In the data rows, the value 50 means zero.
Here are some points:
array([42, 63, 19, 44, 47, 45, 45, 45, 78, 63, 52, 64, 69, 20, 51, 57])
array([52, 34, 84, 60, 31, 48, 46, 56,  1, 82, 43, 36, 27, 94, 55, 47])
array([37, 44, 73, 58, 26, 41, 57, 52,  8, 90, 28, 49, 42, 85, 58, 58])
array([37, 54, 30, 50, 31, 40, 71, 45, 68, 86, 37, 61, 64, 29, 53, 66])
array([47, 55, 74, 53, 38, 43,  3, 58, 23, 63, 50, 47, 45, 78, 51, 58])
array([58, 50, 84, 48, 40, 50, 13, 65, 31, 52, 59, 39, 35, 76, 47, 47])
array([75, 54, 51, 47, 80, 67, 31, 42, 51,  0, 65, 33, 55, 61, 45, 29])
array([76, 48, 61, 49, 73, 66, 27, 47, 29,  8, 69, 33, 46, 72, 46, 28])
array([60, 37, 70, 42, 61, 58, 41, 62, 40, 35, 73, 42, 25, 61, 45, 35])
array([33, 27, 66, 50, 36, 42, 99, 57, 59, 65, 32, 57, 28, 56, 52, 60])
array([63, 43, 83, 44, 44, 56, 21, 66, 36, 44, 64, 41, 30, 70, 45, 42])
array([75, 63, 20, 43, 59, 64, 31, 39, 85, 39, 62, 41, 69, 13, 48, 44])
array([46, 59, 31, 42, 54, 50, 63, 47, 94, 44, 49, 59, 67, 12, 47, 55])
array([33, 32, 58, 48, 38, 44, 99, 55, 64, 65, 34, 58, 33, 41, 52, 61])
array([34, 57, 41, 53, 28, 37, 44, 48, 52, 90, 35, 60, 68, 45, 58, 64])
array([47, 37, 80, 59, 29, 47, 44, 55,  4, 85, 41, 39, 30, 94, 56, 51])
array([33, 29, 59, 45, 44, 44, 99, 56, 74, 47, 34, 61, 33, 45, 49, 60])
array([74, 56, 51, 49, 78, 66, 25, 43, 47,  2, 68, 33, 55, 59, 46, 29])
array([70, 61, 30, 39, 66, 59, 39, 44, 92, 15, 56, 47, 67, 21, 42, 52])
array([58, 66, 54, 51, 39, 52,  0, 52, 36, 64, 64, 43, 57, 54, 49, 52])
array([75, 65, 18, 44, 63, 63, 25, 38, 76, 44, 65, 41, 69, 17, 50, 40])
array([50, 53, 61, 61, 26, 45, 11, 51, 17, 99, 46, 44, 47, 72, 57, 54])
array([46, 45, 48, 38, 64, 53, 74, 60, 78, 28, 59, 59, 42, 28, 41, 47])
array([72, 65, 25, 43, 56, 63, 30, 41, 92, 33, 60, 43, 69, 16, 46, 48])
array([36, 41, 46, 43, 61, 48, 99, 51, 93, 26, 41, 63, 47, 28, 46, 53])
12 more points follow, each with its number after it:
array([41, 41, 77, 60, 29, 43, 46, 53,  5, 88, 31, 45, 38, 88, 57, 59]) 0
array([27, 33, 52, 59, 30, 38, 96, 47, 35, 86, 31, 61, 38, 62, 58, 62]) 1
array([30, 32, 47, 57, 32, 39, 99, 52, 37, 85, 32, 58, 36, 56, 58, 60]) 2
array([42, 57, 60, 60, 23, 42, 30, 49, 18, 96, 39, 44, 45, 71, 59, 63]) 3
array([30, 38, 64, 63, 28, 38, 78, 50, 17, 91, 26, 53, 44, 74, 58, 61]) 4
array([48, 45, 33, 40, 60, 50, 79, 55, 93, 35, 57, 60, 42, 21, 46, 50]) 5
array([63, 63, 36, 39, 71, 59, 42, 47, 92,  7, 51, 49, 66, 26, 41, 50]) 6
array([40, 49, 33, 45, 54, 44, 93, 50, 90, 47, 36, 61, 56, 16, 49, 61]) 7
array([63, 39, 77, 43, 55, 58, 34, 64, 37, 40, 69, 42, 22, 64, 45, 38]) 8
array([77, 62, 35, 52, 77, 67, 22, 37, 54,  7, 67, 35, 66, 42, 47, 31]) 9
array([40, 44, 27, 46, 57, 46, 87, 51, 73, 43, 58, 64, 54, 17, 49, 53]) 10
array([50, 56, 35, 41, 74, 54, 74, 45, 87,  0, 51, 57, 62, 30, 41, 48]) 11
Which of these numbered points is nearest to each point below, ignoring the 2 directions in which the first points spread most? Its number follows each.
array([39, 53, 26, 49, 40, 43, 81, 46, 78, 69, 35, 65, 55, 23, 51, 68]) > 0
array([43, 42, 33, 43, 62, 51, 84, 52, 81, 38, 56, 63, 48, 15, 47, 51]) > 10
array([72, 48, 67, 56, 56, 60,  3, 53,  3, 38, 68, 33, 43, 77, 52, 35]) > 10
array([67, 63, 46, 52, 49, 56,  0, 49, 30, 66, 67, 38, 55, 54, 53, 42]) > 3
array([34, 29, 63, 50, 33, 43, 99, 56, 57, 69, 32, 57, 31, 49, 53, 60]) > 5
array([57, 35, 64, 42, 68, 58, 56, 61, 47, 27, 71, 47, 32, 57, 43, 30]) > 8
Here are 12 other points, each followed by its number:
array([52, 25, 85, 56, 51, 56, 64, 61,  6, 39, 57, 41, 18, 90, 51, 36]) 0
array([40, 70, 42, 52, 46, 40,  7, 51, 44, 64, 49, 61, 71, 50, 48, 59]) 1
array([32, 32, 55, 53, 33, 43, 99, 53, 51, 79, 32, 58, 31, 45, 56, 60]) 2
array([52, 53, 39, 42, 79, 55, 75, 44, 82,  0, 55, 55, 60, 29, 43, 43]) 3
array([76, 56, 45, 46, 82, 67, 30, 39, 54,  0, 64, 34, 60, 55, 45, 30]) 4
array([34, 48, 62, 62, 23, 38, 50, 49, 19, 92, 30, 55, 51, 69, 59, 63]) 5
array([63, 62, 37, 42, 74, 57, 46, 46, 89,  0, 52, 50, 65, 28, 41, 48]) 6
array([77, 63, 39, 49, 78, 67, 24, 37, 52,  2, 66, 35, 64, 48, 47, 30]) 7
array([35, 57, 53, 58, 27, 38, 29, 53, 35, 86, 38, 58, 62, 56, 56, 63]) 8
array([31, 32, 46, 55, 33, 41, 99, 52, 48, 85, 33, 60, 34, 45, 56, 60]) 9
array([36, 71, 50, 52, 41, 38, 20, 54, 35, 60, 52, 63, 66, 51, 48, 57]) 10
array([33, 54, 23, 43, 55, 43, 78, 50, 69, 45, 55, 69, 57, 25, 50, 55]) 11
Which of these numbered points is nearest to each point below, ignoring the 2 directions in which the first points spread most? Its number follows each.
array([54, 27, 88, 57, 46, 53, 55, 61,  4, 52, 53, 40, 18, 92, 52, 38]) > 0
array([48, 44, 85, 50, 39, 43, 21, 65, 29, 56, 47, 48, 37, 81, 48, 55]) > 6
array([30, 43, 58, 61, 25, 37, 64, 48, 25, 91, 30, 57, 50, 70, 58, 64]) > 5
array([52, 57, 40, 42, 78, 56, 62, 46, 79,  0, 59, 54, 60, 31, 44, 40]) > 3
array([31, 31, 50, 55, 32, 42, 99, 51, 45, 88, 30, 57, 36, 49, 56, 61]) > 9
array([51, 70, 47, 54, 40, 46,  0, 52, 40, 66, 54, 51, 62, 52, 49, 58]) > 8
